In the rows, zero is written as 128.
Turns in one plane each, and the order they were made in; the first pair answered
bas (before -> after):
[130 116 148 134 106 121  75 151 131]  ->  [161  98 134  86 130 117 112 126 155]
[130 150 104 157 115 137 111  86  84]  ->  [101 133 163 132 111 122 100 178 132]
[141 131 144 143  94 133  80 144 140]  ->  [166 115 134 100 123 126 111 138 165]
[137 171 133 154  75 122 136  95  73]  ->  [122 152 187 117  78 107 136 180 129]
ked (before -> after):
[160 127 133 148  89 137  93 128 119]  ->  [103 117 106 163 135 146  98 145 113]
[111 116 127 114 129 104 177  89  98]  ->  [136 122 139 124  94 102 147  81  96]
[109 128 111  79 160 118 201 149 128]  ->  [184 141 148  83  88 112 164 126 128]
gise (before -> after):
[183 122 154  46  94  90 173 142 152]  ->  [175  89 127  48 135  99 140 162 190]
[104 141 147 166 141 122 134 131 111]  ->  [126 145 161 161 118 118 123 125 109]
[152  92 175 126 114 131 100 130 192]  ->  [ 95  84 135 134 173 139 120 144 187]
[127 133 140 117 116 126 133 143 125]  ->  [133 121 138 114 119 126 127 142 137]
Pavo (before -> after):
[ 95 117 128 131 131 145 129 140 100]  ->  [127  98 125 103 143 143 121 140 136]
[146 110 122 108 132 124 139  83 156]  ->  [ 97 134 123 156 122 131 139  87 104]
[118 109 154 127  91 129 121 104 110]  ->  [115  92 156 133  96 135 100 115 131]
mapup (before -> after):
[127 120 100 159 187 143 118 129 106]  ->  [166 145 139 167 122 138 106 117  83]
[133 150  94 164  97 130 108  63  94]  ->  [118 163 179 127  66 105 135 152 117]
[160 126 135  88 129 141 116 144 138]  ->  [159 124 122  96 148 144 115 135 137]
[120 169 150 144  92 126 129 112  86]  ->  [ 83 153 161 121 127 118 148 165 116]
Pairs:
Each pair is 2 to 3 turns apart.
[ 94 138 145 125  94 140 128 167 117]  ->  [110 144 139 138  83 145 121 146 105] => mapup, mapup, mapup
[201 151 123  83 114 127 153  90 121]  ->  [180 112  90  73 171 133 131 108 161] => mapup, gise, mapup
[119 160 172 125  72 116 161 128  93]  ->  [167 116 153  70 115 114 158 127 164] => Pavo, gise, Pavo
[141 125 186 112  85 104 133 157 136]  ->  [114  78 117 124 168 125 102 149 171] => Pavo, gise, mapup
[162 150 110 133  95 132 154  76  88]  ->  [115 106 151 122 114 125 101 198 164] => gise, bas, mapup
[ 71  84 137  80 169  76 214 184 147]  ->  [126  58 100  61 190  82 193 136 172] => ked, mapup
[126 132 139  88 196 117 216 124 120]  ->  [129 168 134 144 147 125 195  80  57] => bas, ked
[190 150 113 126  99 139 128  69  99]  ->  [ 77 121 144 148 139 137  91 201 139] => ked, bas, gise
[129 125 154 111 132 129 137 169 151]  ->  [110 147 151 151 109 136 125 157 112] => bas, bas, mapup
[154 104 161 107 140 114 143 136 178]  ->  [ 89 125 150 133 160 117 178 144 136] => gise, gise, Pavo
[157 164 119 131  90 116 151  90 109]  ->  [164 151 130 142  73 119 104 113 130] => gise, bas, Pavo
[101 145 104 151 187 154 178 130  84]  ->  [216 148 163 129  96 139 126 113 116] => gise, gise
[127 151 163 116  94 130 131 131 130]  ->  [119 162 136 123 101 136 148 113 113] => bas, gise, Pavo
[ 91 114 109 162 141 138  83 163 138]  ->  [ 81 146 112 178 119 133 115 137  96] => gise, mapup
[ 72 114 103 146 139 136 124 139 116]  ->  [138 115 111  87 131 121 168 100 131] => bas, bas, ked
[ 92 117  62 188 168 159  78 103 100]  ->  [ 93 154  85 143 165 135 190  80  65] => gise, ked
[110 122 105 178 135 119 104 106  77]  ->  [176 134 157 118 100  93 144 106  99] => mapup, Pavo, Pavo
[124 111 151 158  86 130  69 149 143]  ->  [165 140 135 115  90 120 155  73 106] => bas, ked, Pavo
[158 159 138 154  91 136 138 101  79]  ->  [137  94 120 141 158 144  84 163 165] => gise, bas, gise
[174 121 160 134 137 152 101  82 164]  ->  [159 120 183 136 126 147  91 114 173] => bas, bas
[167 133 104  68 199 104 141  84 166]  ->  [119 202 129 109 151 101 183  77  80] => Pavo, ked
[ 65 141 134 102 174 102 191 142 123]  ->  [133 180 148 137  84  99 162  79  77] => mapup, mapup
[109 106 131 102 166 129  98 183 195]  ->  [137 143  80  97 178 131 177  76 123] => mapup, gise, ked
[123 141 122 174 108 149 121 127 114]  ->  [143 134 106 141 128 143 164  96 120] => mapup, bas, bas
[154  73 141 117 143 130 126 152 177]  ->  [172  77  99 140 142 148 117  98 153] => ked, ked, bas
[154 157 171 132  89 108 168 114  72]  ->  [140 122 198 102 121  99 150 189 140] => ked, bas
[109 113 130  97 144 130 154 146 122]  ->  [144 100 115 102 140 139 121 125 147] => ked, gise, mapup
[ 90 147  95 165 150 137 126 100  93]  ->  [116 117 111  94 182 118 168 128 157] => bas, bas
[ 91 136 140  98 157 137 179 123 121]  ->  [111 132 138  87 157 133 180 117 131] => gise, mapup
[113 160 131 100 119 111 202 115 104]  ->  [176 112 139  90 109 114 110 129 185] => gise, gise
[136 113 121 140 150 155 160  63  95]  ->  [101  88 158 107 169 142 167 147 148] => bas, mapup, bas
[208  89  90 108 124 179  64  45 117]  ->  [208  99  89 106 119 177  75  35 106] => Pavo, Pavo, Pavo
[109 107  90 104 179 138 141 120 144]  ->  [130  97  83 118 165 142 106 111 154] => bas, Pavo
[107 140  98 123 158 129 184  98  98]  ->  [139 102  97  95 175 135 156 118 159] => Pavo, Pavo
[104 114 130 154 154 137  95 169 143]  ->  [104 144 114 171 143 141 121 125  97] => gise, mapup
[132 139 105  84 168 122 217  88 120]  ->  [154 170 151 169  55 131 115  94  78] => bas, gise
[111  95 145  97 142  94 168 158 135]  ->  [155 108 169 115  86  92 137 144 125] => gise, ked
[123 127 115 100 167 125 169 111 105]  ->  [141 110 157 116 124 124  86 163 150] => mapup, bas, Pavo
[124 129 100 154 159 142  90 125 132]  ->  [165 158 115 139 124 136 125  94 111] => ked, mapup
[121 137 124 109 157 119 193 115 128]  ->  [177 143 129 116 115 119 155  83 127] => mapup, gise
[119 147 186 137  66 116 112 174 122]  ->  [ 95  86 108 140 162 138  80 173 171] => gise, mapup
[172 160 167 114  76 157 134 133 107]  ->  [187 130 148 115  95 163  85 136 149] => bas, ked, Pavo
[ 81 143 159 158 104 132 104 153 111]  ->  [111 161 132 146 109 135 147  92  82] => ked, mapup, gise
[160 136 175 156  71 124  70 129 122]  ->  [ 90 156 158 116 132 114 195 131  85] => ked, ked, gise
[193 138 142 127  64 104 128 105 135]  ->  [144  91  88 148 144 129  72 143 180] => gise, ked
[ 33 148 131 220 139 129 113 178  93]  ->  [183 124 196  69 120  85 191 169 191] => bas, ked
[121  99 153 102 128 101 125 191 176]  ->  [186 120 107 152  92 120  86  86 122] => mapup, mapup
[105 130  94 156 139 148 161 121  99]  ->  [ 98 120 107 132 154 141 180 142 115] => gise, mapup, mapup
[159 145 166 137  84 125  76 142 124]  ->  [118 141 108 173 134 149  71 116  99] => gise, gise, mapup
[118 141 168  85 131 116 198 152 138]  ->  [160 158 171 149  59 131 114 113 110] => bas, gise, bas
[156 134  81 164 135 137 109  81 126]  ->  [139 117 133  95 156 110 162 158 180] => mapup, bas, mapup
[156 129 129 154  98 138  89 108 116]  ->  [120 105 110 152 144 143  81 140 136] => bas, ked, mapup
[115 108  88 158 148 155  72 124 140]  ->  [ 86 112  93 131 183 145 128 141 144] => mapup, gise, ked
[167 108 111 176 116 155  36 122 126]  ->  [105  84  75 138 211 156 101 146 148] => ked, bas, bas
[173 153 153  86 108  94 162 102 109]  ->  [131 148 119  89 156  99 186  98  98] => bas, mapup, bas
[ 74 155 139 195  79 138 104 129  78]  ->  [103 176 170 151  56 112 166 116  71] => ked, gise
[ 93 136 122 102 150 117 178 114 103]  ->  [ 79 153 150 138 109 122 135 138  92] => mapup, bas
[102 136  78 173 143 160 141  79  97]  ->  [119 119 144  81 151 122 198 155 167] => bas, gise, bas
[151 119  84 167 134 129 102 144  81]  ->  [137 136  93 162 135 124 129 146  60] => ked, mapup, ked
[164 142  99 156  79 153  79  85 118]  ->  [ 84 175 134 148  86 138 158 135  75] => mapup, bas, Pavo
[ 43 152 157 185 105 144 105 201 104]  ->  [124 174  84 136 147 142 208  63  68] => bas, gise, bas
[148 149 147  82 110 128 186 114 108]  ->  [164  96 122  82 147 139 119 136 172] => gise, gise
[ 81 150 164 112 121 125 187 154 107]  ->  [ 82 147 111 164 126 149 143  99  79] => mapup, bas, mapup
[ 63 149 113 155 107 127  99 165 112]  ->  [ 65 154  81 148 130 129 135 128  94] => gise, ked, mapup
[105 129 164 133 111 112 109 208 106]  ->  [122 108  92 166 150 140  62 150 109] => bas, bas, Pavo
[139  81  64 143 185 144  97  99 174]  ->  [112 121  78 205 132 150  70  85 114] => ked, bas
[ 98 150 148 182  72 126  81 118  77]  ->  [130 124 175  59 124  88 185 151 150] => ked, bas, ked
[103 152 115 170 155 144  91 120  99]  ->  [103 168 169 148 119 128 120 153  94] => gise, mapup
[131 173 140 127  95 117 194  86  59]  ->  [168 147 199 118  49 109 121 148 123] => bas, gise, Pavo
[212 128 156  80  87 113 145 125 147]  ->  [143 129 183  82 101 106 160 192 152] => bas, mapup
[178 125 198 115  86  98 143 143 149]  ->  [ 63 101 147 176 154 130 102 182 139] => ked, ked
[186 158 127 128  65 110 101 110 124]  ->  [180 158 127  79 104 100 165 109 129] => mapup, bas, mapup
[169 155 165 137  51 126 100 116 108]  ->  [135 164 181 129  58 118 133 142  99] => bas, Pavo
[122 106  73 116 200 139 150  92 134]  ->  [148 165 128 152  90 131 129  73  66] => Pavo, mapup
[137 121 111  91 158 132 123  92 171]  ->  [148 154 131 134  94 130 103  74 124] => ked, Pavo, gise
[170  73 120  78 149 107 121 162 184]  ->  [155 108 153  59 126  89 175 175 151] => Pavo, gise, mapup
[116 115 167 115  91 117 129 125 133]  ->  [104 131 142 124  99 121 145  95 103] => bas, gise, Pavo
[ 54 150 169 110 118 106 148 189 111]  ->  [184 156 160  78  75 103 147  96 122] => bas, ked
[141 119 152 142 108 118  90 153 158]  ->  [149 132 172 126  94 112 115 152 149] => bas, bas, mapup
[131  98 137  87 136 100 104 139 178]  ->  [140 137 104 124 111 113 122  56 101] => gise, ked, bas
[144 133 102  97 160 119 176  85 110]  ->  [150 135 106 162 104 134  80  87  95] => ked, ked
[118 169 177 152  88 116 128 159 106]  ->  [125 129  91 114 189 130 167 107 135] => mapup, ked, mapup
[125 137  99 160 155 150 121 167 137]  ->  [155 144  86 140 166 147 146 131 138] => bas, bas, Pavo
[118 100 125 106 164 130 127 150 172]  ->  [120 106 121  98 169 125 147 140 162] => ked, gise
[152 165 133 170  92 123 143 116  62]  ->  [161 153 141 185  79 127 107 123  73] => ked, gise
[102 151 162 143  97 127  94 193 107]  ->  [ 98 139 151 146 113 131  84 200 118] => gise, gise
[119 105 104 139 139 120  78 139 160]  ->  [ 99 117  88 155 145 128  86 128 133] => mapup, gise
